Each row is where one point has got to under a steady rotation. How many steps took it there?
The counts run from 0 to 357.
[  7  16  10   5  13   9  12 -11   9  -7 -14  10  -3   2  -3 -31  -7  -4
   8 -13 -32  -3   5   8   3 -23 -19   9   3  35   9 -10   2 -11  15  14
  26   8  18 -28  -2   2   1 -11  -8 -30  -2 -21   9  18   8  18]
57
[ 19  34   7   5  13  -8  -9  16 -21 -15  -5  13  12   9   8  -5 -20  20
 -17  -2 -14 -13 -11 -10  16   2 -12  -4  -8  21   7  -4  -7  -5 -11   4
  -3 -10   8  28  -3 -21  27  -9  18 -24  12   5  34  14  22   7]
176
[  2 -13 -21   4  -4  15   7  17  13 -20  -8  11 -17 -13 -17  -9  -8  14
  29 -14 -31  14 -28   0 -12   3 -20 -11  18 -13   1  -1  -3  17 -13   4
   6  20  -2  -9  16   9  -4   9 -27   2  14 -19  -8 -19  -4  11]
115
[  9  17  11  10  23  -2  -6 -12   1 -17 -12  17  -5  -9   5 -32  -9   4
  -3  14 -31  -6   9  16  -6 -15  -4 -17  -2  24  11   5  -2 -23  14  18
  21  11  14 -23  10   2 -10   8  -3 -27 -13 -16  18  12   3  14]
53
[  3 -16  -5   4 -29   1 -12  20   8   0  -2   1 -11 -16  -2  -9 -29  22
   9  19 -27  24 -15  10   1  14  -9 -23   8  -2  -7   4   1 -14 -29  10
 -21   8  -4 -21  35   9  -4  29   3  -3   3  -2  -9 -12  -5  12]
344
[  1 -15   2 -24   4  44  -5  -3  20  16   6  -2   1   2 -24 -18  -2 -11
  21  15   0 -12 -12  28  12  -6  -9   4  18 -10  29  -3  -5 -20   4  13
  -8  -1  22  -3  15  28  11   5 -11   1  12   7  15 -36 -10  14]
284
[  8  -9  -6  -4   8 -13   0   3   4 -10 -10  11  -3 -14 -11  -2 -39  17
  18  14 -20  31  -5   7   3  26  -9 -28  -3  -8  11 -10  -4   5 -44  12
   8   9  -8 -29  13   1   4  21  -6  -9 -14  10 -21 -10   5  -3]
123
[ 11  11 -11  -2 -10 -17  16   3  -1 -19 -32  27  -3 -30   5   4  11  11
   1 -21 -21   0 -19 -14   7  -6 -17  -6 -22  15   6   3   6  -9 -35  16
 -16  -9   2   0  -8  -3   9  -8  13 -23 -12 -13  -5  26  13 -10]
298
[ -7   4  -5  12  13   0  18 -19   4 -11 -29  11   6 -10  -7  -7 -24   2
  13   4 -35 -19  14   3  -3 -11  16 -28   6  13  35 -10   9   5   4  10
   3  29  18 -21  -2  -3   2   2  -4 -20   2 -17 -15   9  -3   5]
238
[ 17  21   9 -10  10 -16 -10 -16 -19   5 -13  11   9  -5  -1 -35 -23  -6
  -8  33 -25   5  13   7  21  -2   2 -12  -7  38   4  -4  11  -6   2  16
  21   6  13 -29   3  -5  -4   6   7 -29 -21   3  -2   3   5   3]
274
[ -4  -6  -1 -28  20  27  -1   1 -12   4 -11  -3  26 -11  -8 -14  15  12
  -5   0   9 -12  -1  15  13  11 -33  -1   7  13  -3   4 -27 -24 -19   7
  -3 -32   9  34   2   0  16 -12   6 -11 -21  14   7 -14   7  -6]
220
[-13 -25 -29  11 -30  27   5  35  -2 -11 -15 -11  -2 -16 -10   2   4  25
  12  -8  -4  15 -18  10   3   3 -22 -19  15 -12   5  -1  -7 -15 -31   3
 -23  -5 -13  19  10   2  13  13   0   2  15   2 -10   8 -15  10]
79
[  9   4  11 -10  -1  33  -3  19  -3  10   7  -8  14   4  -5 -26   8  -2
  -8  -3  -7 -14  -6  16  29 -13 -20  15   9  24  -3  -8  -7 -36   5  11
   4 -27  13  18   2   5  22 -10  15 -17   3  11  28  10   5  16]
137
[ 19   1  18  -5  25  -5   2  -3  14  -5 -14  12 -13  -8   2   2   6  28
 -12 -24 -26  10  -8 -10 -16  14 -32 -19   0   1 -11 -15 -13   3 -28  11
  20 -24   1  -2   2  14  13 -13  -2 -36 -10   2 -12 -12   7  15]
121
[-10 -24 -20 -22   2  30  -9   9 -19  -6 -11   0  19 -15 -21 -14  -6  12
  14  15  23   0   1  26  18  21 -14 -17   7  -6  17   3 -22 -16 -23   5
 -15   0   1  28  12  -4  10  12  -2   7 -12  20  -2 -18  -3 -10]
221
[  2  -6 -18  -5  -5   9  -8   4  16 -20  -9  19 -10 -20 -12 -11 -16  14
  20   9 -23  -5 -25   7  -4   2  -6 -18  14 -19  16   9  -3  15  -8   7
  -9  33  13   3  22  12  -5  11  -9   6  26 -19   9 -39  -5  -1]
111
[ 11   8  -2 -20  15 -12   6  -5   4  17 -18  14   0 -15   3  -1 -24  -4
  13   8 -31 -10  -7 -15  14  10 -12  -6  10  13  10  11  -6  20 -24  -4
 -40  19  21  -1  40 -14   0   3   6  -2   3 -25   3 -26   4 -13]
250
[  1  -9  -2  -7   8  11 -18  23   4   0   5   9   2 -13  -4   9  -3  28
  -6   4   0  -8 -26   4   5  14 -24 -12   9 -18   0   4 -22  -1 -25  -1
 -27 -15   5  38  26   5  17   8   7   0  21   8  28 -35   4   0]
256
[  8  13   0 -17  14  -6 -11   5 -22  -8 -13  11   7 -13   8 -29  -3  17
  -7  16 -29  15   9   3   7  22 -21 -15   5  26 -20   9 -24   8 -27   3
   8   5   4   3  28 -20 -16   5   6  -7 -26 -18   2 -14  -3 -12]
41
[  0 -13   9  15   1  14 -14   3  18  14 -10   4  -5  -2   0   2 -12   8
 -12   8 -15 -35  -6  10   5  -8   6 -27   9 -13  14  -3   5 -16   8   6
 -25  -9  20  15   3  27  25   8  13 -20  32  14  12 -22  -4  24]
19
[ 11  14 -10   1  20 -15  10  -3  15 -30 -18  29 -16 -21   3 -10  -5  18
   4 -10 -38   7 -15  -5 -18   0 -21 -12   1   3   1   7 -13  16 -18   7
   6  11   5  -7  18   1  -7  -1  -7 -17  -2 -31   3 -12   8   4]
116
[ 17  19  -9 -13  -3 -16 -13  -9 -24 -12 -16  20  13 -13   6 -33  -4  -8
  -1  28 -30  -6   5  -7  30   2   0 -17  -4  17   4  10   1  16   0   0
  17  21  10  -3   4  -7 -10   4   9 -15  -9 -10   4 -19   1 -11]
187
[  9 -10  -9 -19  20   7  23 -18   6   1 -18  11   5  -9 -19 -18 -25 -20
  45   1 -20  -2  -3   6   9  -3  -6   8   3   3  32 -14   6   2 -10  15
  -2  22  17 -26   5   4   0  -6  -8  -3  -3 -15 -10 -14   8   1]
64
[ 11  -1 -18 -19   8  -7  -3  13 -10  -7  -9  10   5  -8  -8  -9 -36  16
  25   9 -15  16 -11   2  16  30 -12 -15   3  -9  12  -7 -14  13 -45  -1
  -8  17  -8  11  22 -17   5  12  -6   6  -2  15  -4 -29  11 -12]
36
[  2   8  13  -2  -7  -5   0  11 -16  14 -28 -13  16  -4  18  -4   3  10
 -26   9 -18  -6  14  -4  27  -4  -9 -17  -2  46 -15  -5  -3 -16 -19   5
  -9 -20   3   7  14  -3   9   2  22 -31 -19   7  -9  28  -2   6]
310
[  4  -2 -13   8 -17   0 -16  22 -15 -22 -10   3   4  -4 -16 -30 -30  16
   7  23 -17  36  -9   9  16  17  -6 -31  -1   3  10 -11   9  -1 -14  10
  32  10 -11 -16  -7 -11  -2  21  -2 -11   6  18  -9   3  -4  12]
269
[ 14  10  13 -22  23   0   4 -28  -4  16  -5   1  12   0  -1 -36  -9 -15
  -1  21 -26  -4  13   9  15 -11  -4  -4   5  42  11  -4  -1  -5   8  12
  15  10  22 -26  14   6 -14  -2   0 -20 -28 -13   4  -7   2   3]
278
[ 13  -3   2 -22  30   9  -6   9  -9  -4  -3   1   6   3 -12   5 -11  21
   8  -8   0   5 -14   1   4  31 -23 -12  13 -16   6 -14 -19  10 -31  -4
  -3 -15  -5  29   2   8  18  -5  -8  -4   7  24   2 -39  12  -5]
35
[ -5 -16   7  11 -29  15 -11   9   6  19 -14 -10   7  -5  -2  -1  18  -2
 -23   1 -22 -18  -5   3  13 -19   8 -26  15   1   2  -6  13  -9  11  -3
 -11 -21  13  11  -2  35  16   5   7 -24  19  10 -13 -15 -19  28]
15
[ 10 -16   1  -6  11  23  -3  -7  10  -2  -2   8  -1   4 -24 -14 -26   0
  20   9  -9 -15  -8  21   4  -4   1  -8   1 -13  38 -18  11 -15   9  19
   7   2  18 -17 -15  20  21   6   0  -9  16  25   6 -16  10  19]
59
[ -2 -26   7  -2   2  27 -15  -9  21   4   1   2 -14  -9 -11  -9   0   8
   2  10 -19  -9 -14  21 -13   0  -4 -23  15 -13   7   1   3 -15   3  10
   7  -2  10  -4  10  41   3  10  -8 -13  17   3   5 -40 -13  27]
197
[  6  17  16   8  17 -18   2 -20   4  -1 -31  14   8 -10   4  -1 -11   3
  -9  -2 -31 -34   3  -4   7 -16   9 -24  -7  15  20  -9  13  -3  11   6
  -4  -2  22  -7 -11   8  15  -9  17 -36   9   1   5   5   7   9]
239
[  8  21 -12   5  17  -4   5  -8  -5 -17 -17  18   3  -6 -10 -25 -28  -4
  14   3 -31 -19  -5 -11   8 -13   1  -5   5   7  26   2  -1  16  15   1
  10  38  23   2  10 -17  -1  -1   0  -9  21 -26  17 -10  10  -7]
325
